One turn moves every row onto another: examples first, then more rows asked
Q_134: [ -6 -26  -1  -1  25  16  23   5   1  16  -6 -14  11 -10 -17   5  40]
Q_436: [ -6 -29   9  16  16  -2   0  -8  10  22 -41  -5  -8 -21 -20 -10   5]
Q_512: [ -1 -30 -17 -14  15  18  18   1  13   8 -16 -27  -1 -36  10 -33  15]
Q_950: [-12 -22   2   2  24  13  32   0  19  19  -9 -19   1  -2  -6   1  37]
Q_581: [-15 -26 -12  14   2   4  18   1  -3   7   2 -18   7 -38  16 -13   2]
Q_491: [-11 -40 -20   0  10 -21  20   1  11   9 -13 -29  10 -28   4 -36   7]
Q_25: [-16 -38   0   2  11 -16   9 -14   2  22 -24 -21  23 -44 -16  -9  13]
Q_684: [-12 -19 -17  -2  22 -21  10  10   2  16 -14 -34   5 -11  14 -34   6]
Q_677: [  0 -32   6   7  15   0  -4  -5  -2  17 -35  -6   0 -30 -28  -7   6]
Q_408: [  3 -30  -4   3   8  -4  16  -1  43  26 -31 -26 -11 -18   0 -19  19]
Q_739: [ 18 -10  -6 -12  15  -6  -7  14  21  25 -19 -29   0  -6  -9  -7  17]
Q_225: [-19 -16  -7  16   9   0  24   4  13  15  -1 -13   5 -16  21 -15   0]
Q_628: [ -7 -22 -19  -9  21 -19   6  12  -8  11 -10 -34  11 -19   8 -31   7]
Q_22: [ 14 -23 -25 -15   5   7  -6   6   5   4  -7 -30   6 -28  -7 -22  11]
Q_416: [ -5 -28  -1  -8  23  17  27   3   4  12  -3 -20  10 -15 -14   5  39]
Q_348: [ 11 -16 -19 -13  11   1   9   8  32  13  -8 -21   8  -3  -7 -26   8]
Q_95: [-18 -28   2  12  10 -25   9 -14  24  31 -26 -17  17 -19 -14 -11   9]
Q_916: [ -7 -14 -13  16  -1 -10  11   7  14  11   7 -12  13  -9   4  -8  -4]
Q_770: [ -1 -23 -13  18   1   1  -1  -7   9  10  -5 -29  -5  -7 -20   8  33]
Q_874: [  1 -24  -3  -8  20  11   6   5   6  22 -31 -36 -14 -38  12 -17  25]
Q_567: [ -8 -27  13   2  28   8   8  -2  -2  23 -39  -4  -3 -27 -15 -11   8]
Q_611: [ -4 -19 -11   1   5   0  14  11  -4   6  10 -12  21 -26   4  -7   0]
Q_76: [-10 -34 -11  24   5  10   6 -10  -1  11 -13 -26  -7 -21 -13   3  39]
Q_908: [ -3 -17 -20   5   8   6   5  -2  28  15 -20 -31 -14 -13  13 -33  11]
Q_583: [-11 -11   4  -5  25 -19  -6   0  -5  30 -20 -23  24 -18 -13  -3  11]
Q_983: [ -5 -36 -22  -2   8 -27  16   4  15  10 -10 -27  15 -18  -4 -34   4]
Q_857: [ -1 -21  12   1  26   0   2   2   5  24 -35  -2   3 -14 -24  -7   5]
Q_92: [-14 -24   1   8  26  16  29   1  11  21 -12 -14   2  -3  -7   0  39]
Q_918: [ -5 -27 -12  24   3   2   2  -7   8  14  -9 -23  -4  -5 -21   6  36]
Q_859: [-26 -16   7   5  28 -11   5  -7  -2  33 -31 -26   9 -27   7 -12  14]
Q_549: [-10 -30 -11  21   4  10   6 -12   3   9 -11 -33 -13 -21  -8   3  37]
Q_784: [ 18 -38  -9 -17   5   1   6   5  15  14 -19 -27   8 -41 -17 -10  21]

Q_739 moves to Q_408
Q_908 moves to Q_512
Now find these:
Q_859 moves to Q_25
Q_611 moves to Q_916
Q_76 moves to Q_134
Q_770 moves to Q_950
Q_983 moves to Q_684
Q_857 moves to Q_436

One turn moves every row onto another: examples first, then more rows asked
Q_404: [ 17 -19  31  18  10   3  13  -1  10  -4  11   9   7  -7 -16 -23   2 -15
  -5  -3 -24   2  14]
Q_917: [ -4  -9  21  35  20   5 -14  13  -2  20   2 -10   9 -13 -33 -33   8  16
  -4  -1 -25 -11  -1]
Q_246: [  9 -13  27  10   5  10  25   4  19   9  -2  13   7  -7 -14 -15 -12  -5
  18  -5 -41   9  12]
Q_139: [  7 -17  32  13   6  -4   7   3   2  16  -5   7  -5  -3 -14 -32  29 -17
  -4 -10 -27   3  12]
Q_665: [  0  -6  14  36  24  12  -6  14  10  10   4  -2  17 -20 -34 -23  -8  17
   5   0 -33 -11  -2]
Q_694: [  6 -12  32   7   4   1   2  14   7  32 -15  10  -5  -4 -12 -20  20  -5
  30 -10 -41  19  14]
Q_283: [ 22 -24  21  25   2 -24 -18   9   2  16   1 -20  17   4 -12  -1   7  24
  -9  22 -30   6   5]
Q_447: [ 15 -11  26  22  17 -20   6  11  -3   3 -16 -12  29  -2 -19  11 -10  14
   1  29 -42  -9   0]
Q_398: [-14 -13  23  49  14   6  -6  10   1  16  -2  -2   2  -6 -33 -29  -2  12
   0   3 -35 -15   3]
Q_915: [ 11 -21   9  30  17 -15   6  16  13  14 -31   7  34  -8 -14  11  16   7
  16  28 -50  -1  -6]
Q_867: [  5 -29  30  30   3 -24  -2   7 -16  23 -12 -12  21  13  -9  -4   7  17
  -4  33 -27   0   3]
Q_438: [ 15 -23  15  19  11 -23  17  18   7  11 -28  -1  24   0  -1   4  13   3
  27  32 -46  -6   0]
Q_276: [ -8 -10  14  28  12   9  -9  19   1  39  -8  -6   5 -11 -26 -34  13  22
   5  -5 -38  -7  -3]
Q_159: [ 25 -22  30  22  11   3  -1   7  10  -2  17   9   9  -8 -16 -17   1 -11
   7  -2 -25  13  18]
Q_550: [ 15 -15  28  12   7   9  11  11  17  14   2  13   7  -7 -13 -10 -11  -1
  31  -5 -41  19  16]
Q_292: [ 13 -18  39  23   6  -7  -1   8   2  19  -8   4  -4   2 -15 -26  35 -14
  -5  -5 -21   4  13]
Q_827: [ 25 -20  35  30  11   1   7   5  15  -5  11   8  11  -5 -17 -14   1 -12
  -4   1 -20   4  14]
Q_737: [ 22  -8  13  22  16 -18   5  23  10   6 -22   4  24  -4 -10  17  12   0
  21  30 -47   0  -1]
Q_890: [ 20 -24   8  22   2 -23 -18  17  10  29 -18 -12  14  -3 -10  -2  32  19
  -1  15 -44   7  -2]
Q_538: [  5 -12  34  12   0   1  14  14  13  39 -24  10  -5   2 -10 -18  20  -2
  23  -8 -42  12  10]
Q_845: [  9 -26  42  16   7 -12   2   5   0  15  -9   8  -8  -1 -10 -27  26  -7
   1  -1 -12   1  16]
Q_552: [-13 -18  15  48   8   8  -4  15   3  30  -5   1  -1  -5 -27 -33   7  15
   0   0 -42 -12   2]
Q_234: [  6 -27  30   8  -1  -3  15  12  12  36 -22  16  -8  -2  -3 -22  18   2
  21  -4 -33   9  13]
Q_231: [  4  -1  16  38  18  17  -1  10   4  14   0   4  11 -17 -34 -39  -5  13
  14  11 -38  -5   1]
Q_291: [  3  -5  19  39  15  13  -6   9  -3  18   1   0   6 -13 -33 -46   5  13
   5  10 -31  -6   2]
Q_645: [ 14  -7  13  16  11 -20 -10  17  19  20 -30  -8  18  -8 -18  12  16  19
  21  16 -51   7  -4]
Q_745: [ 19 -23  24  22  -2 -24  -2  20 -14  26  -7 -10  10  16   0  -2  16  10
  -1  32 -31   3   7]
Q_20: [ 11 -37   7  30   0 -16   4  16   0  37 -21   0  25   4  -2  -4  23  16
   0  28 -46   4  -3]
Q_273: [  4 -13  32  31  19 -23   1   7  -3   1 -22  -5  30   1 -20  10   1   8
  11  33 -31  -4   0]
Q_507: [ 17  -7  33  23  13 -25  -2  16  -8   1 -10  -9  18   8 -12  11   3   3
  10  35 -28  -2   6]
Q_428: [ 16  -7  26  21  11 -21 -11   9  11   6 -11 -16  22  -1 -20  13 -10  24
  14  23 -37   6   3]
Q_363: [ 20 -24  36  22  17  -5   9   3  15  -9   2  15   7 -11 -16 -13   1 -10
   6   4 -15   0  15]
Q_260: [ 17 -14  30  19   5  10  22  11  26  15  -5  14  11  -4 -12  -5 -14   0
  23  -2 -41  12  12]
Q_945: [ 15 -26  10  20   6 -21   2  20  -5  35 -27  -9  18   0  -7  -3  28  14
  -7  22 -51  -5  -3]
Q_75: [  1  -3  12  34  14  18   1  13   6  25  -8   6   7 -17 -31 -41   4  15
  19   8 -45  -3  -1]
Q_981: [ 16 -22  25  23  12 -26  13  12  -2  -2 -15  -9  25   5  -4   3   1   3
  19  36 -34  -9   4]
Q_195: [ 17 -25  23  25   8 -24  -2  13 -14  17  -9 -17  20   6 -11  -3   9  15
 -18  28 -34  -8   2]
Q_480: [ 13 -12  12  17  16 -16  10  20   7  21 -34  -4  26  -7 -14  11   8  13
  12  23 -59  -5  -6]
Q_840: [ 17 -32  24  24   5 -29   7  14 -10  10 -11 -12  19  11   2  -8  16   4
   5  35 -29  -8   5]
Q_221: [ -4  -8   7  30  16  16  -1  19  14  30  -7   0  14 -19 -28 -24  -4  23
  15  -3 -46  -5  -4]
Q_826: [-12 -15  10  47  12  12   0  17  13  26 -11   7   4 -11 -28 -26   4  14
   9  -1 -50 -12  -1]
Q_73: [ 16 -33  13  21   4 -26  11  19  -2  23 -24  -5  18   6   5  -7  28   4
  14  30 -43  -6   1]
Q_281: [ 16 -24  24  14   9   5  22  10  27  11 -10  22   7 -12  -8  -9  -7   0
  26   0 -36   8  12]
Q_619: [ 24 -25   5  21   0 -16   5  28   4  31 -18   3  17   3   3   3  25   7
  10  28 -49   5   0]
Q_542: [  1  -7  14  35  12  14  -4  12  -1  29  -6   2   2 -13 -29 -48  13  15
  10   8 -39  -4   1]
Q_685: [ 16 -20  33  18   9  -5 -10  10   0  15   0   6  -3  -6 -15 -26  32 -15
   6  -8 -24  12  16]
Q_173: [  0 -11  29   5   2   4  19   8  10  28 -18  11  -5  -4 -11 -24  15  -7
  18 -11 -43   9  10]
Q_102: [-12 -10  17  49  18  10  -1  13  12  12  -7   5   7 -13 -34 -22  -5  11
   9   2 -44 -15   0]

Q_102 moves to Q_826
Q_438 moves to Q_73
Q_404 moves to Q_246
Now find these:
Q_447 moves to Q_480
Q_75 moves to Q_542
Q_665 moves to Q_221
Q_737 moves to Q_619
Q_281 moves to Q_234
Q_915 moves to Q_20
Q_538 moves to Q_292
Q_645 moves to Q_890
Q_694 moves to Q_685

One turn moves every row onto another: examples first, then more rows asked
Q_523: [  5   9 -32 -16  10   1   5   3   9  12   0  -3  14  -4  -4   3   3]
Q_696: [-18  -1  -3 -13   7   4  -6  21   7  16  -8  21   2  -5 -10   6   6]
Q_464: [ -7 -18   8 -14  -4 -18  -6  13   0  -8  10   3  -6  20  -5 -14   6]
Q_514: [ -6   7  10  25 -10 -21  -3 -20  13 -12 -10  17 -10   7   3   1 -11]
Q_204: [ -2   4  19  26  -5 -19   0  -3  13 -15 -14  12 -16   6   5   3  -1]
Q_970: [-17  -3  -3  -5  -2  10 -16  18  10  15 -15  22   5  -2  -4   7   3]
Q_732: [  5 -14  16  -9  -2 -15   0  14   7  -7   7   3 -12  17   8 -14   9]
Q_318: [ -4   9  16  23  -5 -21  -2  -6   8 -15 -16  17 -14  11  -4  -2 -10]
Q_473: [ 20  14 -11   2  -3 -21  10 -13   3   0  -2 -16  -2  12  13 -16  -5]
Q_568: [-15  17 -13  12   5  11   0 -12   6  12 -14   2   3 -16  -4  18  -4]
Q_897: [  0 -12  13 -13  -6 -20  -7  20   2   0  -2   0 -15  17   0 -16   4]
Q_934: [ -1   0 -29 -17   7   9  -3   1   9   9   0 -12  12  -4  -6   8   1]
Q_956: [-20  -7   1 -11   2   7 -14  14   2  17 -11  16   6  -4  -6  13   4]
Q_664: [ 10  13 -11   6   0 -18  12 -24  -2  -6   9 -12   4  10   9 -13  -3]
Q_252: [ -8 -18  13 -10  -8 -20  -8   8   5  -8   9   8 -14  17  -4 -10   3]
Q_877: [ 21   9  -5   9   0 -18  13 -15  10 -10   3 -11  -2  11  15 -11   0]
Q_565: [ -3  10  12  26  -8 -23  -5  -4  11  -9 -24  11 -14   7   2   1  -9]
Q_599: [-11  21 -15  15   8   0   3  -4   9   8 -17  11   3 -17 -10  18  -2]
Q_566: [ 19  15  -8   5   1 -20  12 -17   1  -9   3  -9  -2  14   6 -16  -7]
Q_871: [ 12   6  -9  -3  -4 -19  10 -22   2  -4  14 -11  -3  11   9 -15  -3]
Q_465: [-13   6  13  26  -7 -19  -5 -11   9 -13 -14  21  -5   9   0   1  -7]
Q_588: [ -9  22 -15  17   2   7   0  -9   3  13 -15   2   4 -16  -3  14  -2]
Q_691: [  3   1 -27 -18   6   4  -3  -1   3  15  -1  -8  19  -2  -1   8   1]
Q_731: [  1 -10  13 -13  -2 -18  -3  14   0  -8   5   4 -12  22  -4 -18   2]
Q_736: [-20  -5  -3 -11   2  13 -14  12  11  15 -12  18   6  -2  -5  10   1]
Q_958: [  3   1 -31 -15   3   6  -4   8   6  11   1 -12  11  -3  -6   4   5]
Q_503: [-11  14 -14  14   4   2  -3 -12   4  10 -18   3   9 -14  -6  24  -5]

Q_523 moves to Q_599
Q_568 moves to Q_736
Q_204 moves to Q_732
Now find these:
Q_503 moves to Q_956
Q_565 moves to Q_897
Q_566 moves to Q_318
Q_514 moves to Q_252
Q_970 moves to Q_958
Q_465 moves to Q_464

